Where one turn sends some rows of the set: a few examples, then the rows asked:
J319: [ 12,  -1, -43, -12, -16,  -8,   9,   3,  -8,   2,  15,  13,  39,  18, -22,
  14,  -4, -11, -37,  11, -15, -21, -11,  -5,   0,  37, -18,  -2, -29,  12,
 -13, -33,  31, -14]
J137: [ 20,  17,  -8,  20,  -2,  31,  11,  24,  34,   7,  -3,  11, -51,  12, -39,
  -2,  11,   1,  15, -12,  -6,  -4,  32, -18,  14,  11,  -5,  11, -11,  -4,
 -21,  -2,  16,  -8]
J766: [-26,  20, -18,  -8,  23,  10, -11, -10, -23,   3,  -3,  -9, -11,   1, -27,
   2,  -1,   4,  26, -16,  15, -38, -15,  -5,  -8,  -7, -12, -16,  -6, -17,
 -15, -13, -18,   9]
J147: [ 13,  -5, -28, -17,  -2, -31,   5, -32,   3,   8,  11,  14,   6, -12, -21,
   2,  -7, -12, -19,  24,   9, -17, -30,  -1, -11,  29,   4,  -4,  -9,  14,
  -9, -42,  17, -49]
J442: [ -7,   0,  -4,   6, -22,  -6,   8, -26,   0, -11, -16,  28,  23,  -3,  -9,
  12, -11, -10,   5, -33, -38, -24,   0,  13, -19,  25,   5,  20, -10,  38,
  -7, -10, -29,  -1]
J324: [ 34,  -5, -10,   0, -13, -17,  23, -15, -11, -20,   3,  18,  28, -32, -17,
  10,  -4, -14,   3, -42,  -6, -21, -13,   5,   3,  15, -18,  20,  14,  39,
   4,   1,  -2,  -2]
J836: [  7,  10,  12,   3,   1, -47, -29, -18,   0,   3, -19,  42, -27,  -4, -32,
 -19,  18,  11,  -9, -19,   3,   0,  17, -22,  -7,  -6,  -4, -12, -20,  -6,
 -11,   1,  -8,  39]
J157: [  2,   1,   1, -18, -30, -12,  18, -25,  39, -24,  15,  26,  30, -14, -14,
   5, -22, -18,  22, -20, -24, -19,  -5,   5,   7,  22,   9,  -2,   9,  46,
   8,   1,   7, -10]
J873: [ 14,  17,  17,  10, -15, -41, -17,   3,  46,  -6,   3,  36,  -9,  11, -35,
 -32, -26,  20,  -2,  -6,   0, -22,  27, -26,  -9,  14,  22, -14,  -8, -18,
 -17,   5,  12,  16]
J361: [ 21,  21,  -8,   2,   1, -37, -15,  22,   5,  16,  12,  50,   9,  -4,   6,
 -16,  54,   7, -14,  16, -25, -21,  -7,  -3,   6,  47,  -2,  22,   5, -18,
  -4, -16,  11,  -6]
J764: [-12,  10,   4, -13,   3,  30, -15,  -4,   7, -18,  31,   4,   0,  -2,  -8,
   4,   2, -11, -10, -24,  29, -25, -28, -22,  12,  13, -32,  -3,  14, -20,
   9,   2,  34,  14]
J584: [ 18,   6, -13,  -8, -25, -44,  -9,  33,  -5,  33,  25,  40,   4,   1, -22,
 -29,  29,   8,  17,  30, -16,  -8, -19,   3,  10,  -4,  -3, -16,  15,   6,
  -5,  -5,   2, -21]
J555: [ 31,  11,  15,   2,  -7, -26, -30,   7,  10,   2,  31,  39,   4, -17, -55,
 -30,   8,  11,  -9, -38,  -1, -17,  10, -33,   8,   0,  -1,  -9, -18,  -5,
   2,  15,  37,  26]
J469: [ 14,  14,  -5,  10,  -6, -17, -29,   1,  22,  17,  13,  40,  22,  17,  -8,
  11,  44,   2,   1,  14, -32,   9, -12,  12,  -5,   2,  11, -19,  -5, -25,
 -12,  19,  17, -30]
J198: [ 13,   5,   1,  10,   2,  19,  -5,   0,  20,   2,  -1,  34, -73, -23, -16,
  -6,  29,   6,  23,  -6,  18, -15,  21, -19,   8,  15,  -1,   8,  -8,  10,
  -5,  -2,  14, -10]
J656: [ -2, -31, -20, -14,   1, -10, -19, -20, -20,  -5,  21,  19,  23,  -6,  -7,
  15,   7,  -6, -11,  18, -12, -17, -26,   9,  12,  39,  12, -36, -33,  21,
   7, -22,  12, -14]
J752: [-31,  18, -17, -19,  -5,   6,  -5, -11,  19,  20,  39,  -2, -13,  19,   0,
 -17, -22, -12,  14, -11,   6, -45,   5, -43,  -4,  33,   8,   0,  11,  -3,
 -11, -17,   5,   7]
J526: [  6,   0,  -8,  11, -13,  36, -15,  32,   3,   1,  24,  25, -47, -10, -31,
  -3,  18,  12,  22, -17,  -5,  -4,  34, -21,  30,  16,  11, -12,  -7,  20,
  -9,   2,  17,   8]

J137 goes to J198
J766 goes to J764
Where do these go?
J442 goes to J324
J555 goes to J873
J361 goes to J584
J319 goes to J147

